In the data rows, zero lies at 7.5, halfway between 7 and 8.
Here are some numbered points:
7 & 7 & 8 & 11 & 9 & 7 & 9 & 8 & 8 & 7 & 5 & 8 & 8 & 9 & 8 & 8 & 6 & 5 & 8 & 8 & 6 & 10 & 7 & 9 \\ 0
7 & 7 & 5 & 11 & 8 & 6 & 7 & 7 & 8 & 3 & 8 & 8 & 9 & 8 & 8 & 8 & 11 & 7 & 9 & 6 & 9 & 9 & 8 & 7 \\ 1
10 & 6 & 5 & 7 & 9 & 9 & 7 & 9 & 7 & 9 & 9 & 7 & 3 & 8 & 9 & 9 & 7 & 8 & 6 & 10 & 7 & 6 & 4 & 7 \\ 2
9 & 3 & 5 & 11 & 9 & 6 & 5 & 9 & 5 & 8 & 3 & 10 & 11 & 10 & 7 & 7 & 10 & 10 & 11 & 7 & 5 & 12 & 8 & 8 \\ 3
5 & 6 & 9 & 9 & 11 & 8 & 7 & 9 & 4 & 3 & 5 & 4 & 0 & 10 & 8 & 5 & 12 & 6 & 9 & 12 & 13 & 8 & 3 & 2 \\ 4
5 & 5 & 4 & 8 & 8 & 3 & 3 & 4 & 6 & 9 & 4 & 10 & 5 & 13 & 10 & 9 & 9 & 5 & 8 & 11 & 10 & 6 & 7 & 6 \\ 5
13 & 14 & 15 & 11 & 8 & 3 & 15 & 15 & 7 & 5 & 6 & 11 & 10 & 11 & 0 & 10 & 7 & 13 & 15 & 15 & 2 & 5 & 8 & 9 \\ 6
10 & 7 & 9 & 8 & 8 & 4 & 15 & 6 & 13 & 5 & 6 & 1 & 4 & 4 & 10 & 13 & 13 & 14 & 11 & 11 & 5 & 5 & 6 & 9 \\ 7
7 & 9 & 11 & 8 & 4 & 8 & 8 & 10 & 6 & 6 & 9 & 12 & 10 & 8 & 8 & 11 & 6 & 9 & 9 & 5 & 9 & 10 & 7 & 8 \\ 8
8 & 7 & 7 & 7 & 10 & 8 & 6 & 6 & 6 & 8 & 7 & 6 & 8 & 7 & 8 & 7 & 9 & 9 & 7 & 6 & 7 & 6 & 8 & 9 \\ 9
8 & 8 & 8 & 9 & 8 & 7 & 8 & 8 & 8 & 6 & 7 & 9 & 7 & 8 & 7 & 8 & 7 & 6 & 7 & 7 & 7 & 9 & 7 & 7 \\ 10
9 & 4 & 7 & 6 & 11 & 8 & 10 & 9 & 8 & 11 & 8 & 7 & 7 & 7 & 10 & 8 & 5 & 7 & 7 & 10 & 11 & 8 & 6 & 6 \\ 11
8 & 3 & 3 & 7 & 6 & 10 & 0 & 7 & 1 & 11 & 5 & 9 & 9 & 11 & 8 & 4 & 8 & 7 & 6 & 7 & 4 & 7 & 6 & 7 \\ 12
7 & 5 & 4 & 7 & 6 & 9 & 0 & 5 & 1 & 12 & 7 & 9 & 10 & 10 & 6 & 5 & 7 & 8 & 6 & 8 & 6 & 5 & 3 & 7 \\ 13
6 & 7 & 9 & 6 & 9 & 8 & 8 & 8 & 9 & 9 & 8 & 7 & 6 & 5 & 9 & 8 & 8 & 8 & 5 & 6 & 7 & 7 & 6 & 6 \\ 14
Which three points above are nearest to each new point by angle? Their numbers follow each, nearest first.
9 & 4 & 7 & 7 & 6 & 8 & 6 & 10 & 4 & 12 & 8 & 9 & 7 & 8 & 9 & 4 & 5 & 10 & 4 & 6 & 3 & 7 & 6 & 10 \\ 12 13 2
6 & 9 & 10 & 8 & 10 & 6 & 12 & 7 & 9 & 6 & 8 & 8 & 7 & 7 & 7 & 9 & 8 & 7 & 8 & 6 & 9 & 7 & 7 & 8 \\ 7 10 6
7 & 7 & 6 & 9 & 7 & 6 & 8 & 9 & 3 & 7 & 9 & 6 & 6 & 7 & 10 & 8 & 8 & 9 & 5 & 7 & 10 & 5 & 7 & 8 \\ 2 4 9
7 & 7 & 7 & 7 & 6 & 12 & 5 & 5 & 9 & 6 & 3 & 10 & 7 & 11 & 3 & 7 & 11 & 9 & 7 & 9 & 9 & 8 & 6 & 4 \\ 4 13 5
7 & 7 & 10 & 8 & 9 & 8 & 10 & 8 & 9 & 7 & 8 & 7 & 7 & 6 & 8 & 8 & 7 & 9 & 10 & 9 & 6 & 9 & 8 & 9 \\ 7 6 0
9 & 3 & 3 & 12 & 11 & 7 & 3 & 7 & 4 & 5 & 4 & 5 & 7 & 13 & 11 & 7 & 10 & 5 & 5 & 8 & 12 & 7 & 5 & 4 \\ 5 4 12
7 & 9 & 9 & 8 & 8 & 7 & 10 & 8 & 10 & 6 & 6 & 7 & 7 & 5 & 6 & 8 & 8 & 8 & 9 & 7 & 8 & 9 & 8 & 8 \\ 7 6 10
13 & 11 & 10 & 9 & 5 & 7 & 13 & 11 & 11 & 6 & 7 & 7 & 7 & 5 & 3 & 8 & 9 & 7 & 15 & 11 & 4 & 9 & 11 & 9 \\ 6 7 10
7 & 8 & 7 & 7 & 6 & 8 & 6 & 8 & 6 & 8 & 7 & 8 & 8 & 8 & 7 & 8 & 8 & 7 & 7 & 9 & 7 & 8 & 6 & 6 \\ 13 12 5
5 & 9 & 10 & 5 & 3 & 8 & 10 & 10 & 3 & 4 & 5 & 9 & 6 & 11 & 3 & 7 & 7 & 7 & 8 & 11 & 5 & 8 & 7 & 8 \\ 6 8 4
6 & 10 & 11 & 7 & 8 & 8 & 10 & 6 & 9 & 6 & 6 & 6 & 8 & 6 & 7 & 8 & 9 & 9 & 10 & 6 & 6 & 9 & 9 & 9 \\ 7 6 8
8 & 7 & 7 & 9 & 10 & 7 & 9 & 8 & 7 & 9 & 8 & 6 & 7 & 7 & 8 & 7 & 6 & 8 & 8 & 6 & 8 & 8 & 7 & 10 \\ 11 9 0
10 & 10 & 9 & 8 & 5 & 8 & 11 & 12 & 4 & 6 & 11 & 10 & 5 & 9 & 5 & 4 & 4 & 8 & 5 & 7 & 7 & 5 & 8 & 11 \\ 6 8 10
8 & 9 & 9 & 4 & 6 & 9 & 6 & 6 & 8 & 14 & 11 & 5 & 4 & 7 & 4 & 7 & 5 & 8 & 7 & 12 & 6 & 4 & 6 & 6 \\ 2 13 14
8 & 11 & 11 & 9 & 7 & 7 & 10 & 10 & 7 & 7 & 7 & 9 & 8 & 9 & 5 & 7 & 7 & 9 & 11 & 10 & 6 & 8 & 8 & 9 \\ 6 8 0
7 & 5 & 6 & 8 & 9 & 6 & 7 & 6 & 10 & 7 & 5 & 7 & 6 & 8 & 7 & 7 & 7 & 7 & 7 & 8 & 7 & 6 & 9 & 7 \\ 5 0 7
6 & 5 & 7 & 9 & 7 & 9 & 7 & 7 & 6 & 6 & 6 & 8 & 9 & 9 & 7 & 5 & 9 & 7 & 8 & 5 & 6 & 9 & 8 & 8 \\ 3 12 1
8 & 7 & 8 & 9 & 9 & 9 & 8 & 9 & 6 & 9 & 8 & 8 & 6 & 7 & 8 & 5 & 6 & 7 & 7 & 7 & 7 & 8 & 6 & 9 \\ 2 11 0
8 & 8 & 6 & 8 & 6 & 5 & 8 & 8 & 2 & 6 & 10 & 6 & 6 & 7 & 10 & 7 & 9 & 8 & 5 & 7 & 10 & 5 & 7 & 7 \\ 4 2 9
6 & 3 & 8 & 4 & 7 & 10 & 5 & 10 & 8 & 11 & 10 & 15 & 8 & 10 & 11 & 3 & 8 & 8 & 3 & 7 & 10 & 7 & 8 & 2 \\ 12 11 13
7 & 9 & 8 & 6 & 4 & 9 & 11 & 5 & 13 & 8 & 4 & 8 & 11 & 7 & 0 & 6 & 7 & 6 & 13 & 7 & 4 & 11 & 11 & 10 \\ 6 0 3
9 & 7 & 6 & 6 & 7 & 6 & 5 & 8 & 8 & 5 & 6 & 5 & 7 & 9 & 6 & 10 & 9 & 5 & 8 & 9 & 9 & 7 & 7 & 7 \\ 5 4 1
9 & 10 & 7 & 5 & 0 & 14 & 6 & 4 & 11 & 6 & 2 & 8 & 7 & 9 & 2 & 8 & 8 & 7 & 7 & 10 & 6 & 10 & 9 & 3 \\ 12 10 13
7 & 5 & 6 & 8 & 7 & 8 & 6 & 7 & 7 & 6 & 4 & 8 & 9 & 9 & 6 & 7 & 10 & 8 & 7 & 7 & 6 & 7 & 8 & 8 \\ 3 12 13
11 & 7 & 5 & 9 & 7 & 5 & 9 & 8 & 8 & 7 & 9 & 7 & 8 & 9 & 8 & 6 & 5 & 4 & 10 & 8 & 8 & 6 & 10 & 11 \\ 0 6 1
8 & 10 & 10 & 5 & 5 & 10 & 8 & 5 & 7 & 10 & 10 & 6 & 5 & 6 & 6 & 7 & 5 & 8 & 7 & 10 & 6 & 5 & 6 & 7 \\ 2 14 13
7 & 4 & 2 & 13 & 8 & 6 & 6 & 11 & 0 & 8 & 8 & 7 & 6 & 12 & 9 & 3 & 2 & 8 & 8 & 11 & 8 & 6 & 9 & 13 \\ 12 13 3
8 & 6 & 4 & 6 & 6 & 6 & 6 & 6 & 7 & 5 & 4 & 6 & 8 & 9 & 7 & 10 & 12 & 10 & 10 & 7 & 9 & 6 & 6 & 9 \\ 1 5 7
7 & 3 & 6 & 10 & 8 & 6 & 5 & 6 & 10 & 6 & 4 & 8 & 6 & 9 & 6 & 7 & 8 & 7 & 7 & 8 & 5 & 5 & 8 & 7 \\ 5 3 12
3 & 9 & 4 & 10 & 9 & 3 & 10 & 8 & 8 & 8 & 9 & 8 & 6 & 7 & 13 & 9 & 9 & 4 & 11 & 11 & 12 & 9 & 4 & 1 \\ 4 5 11
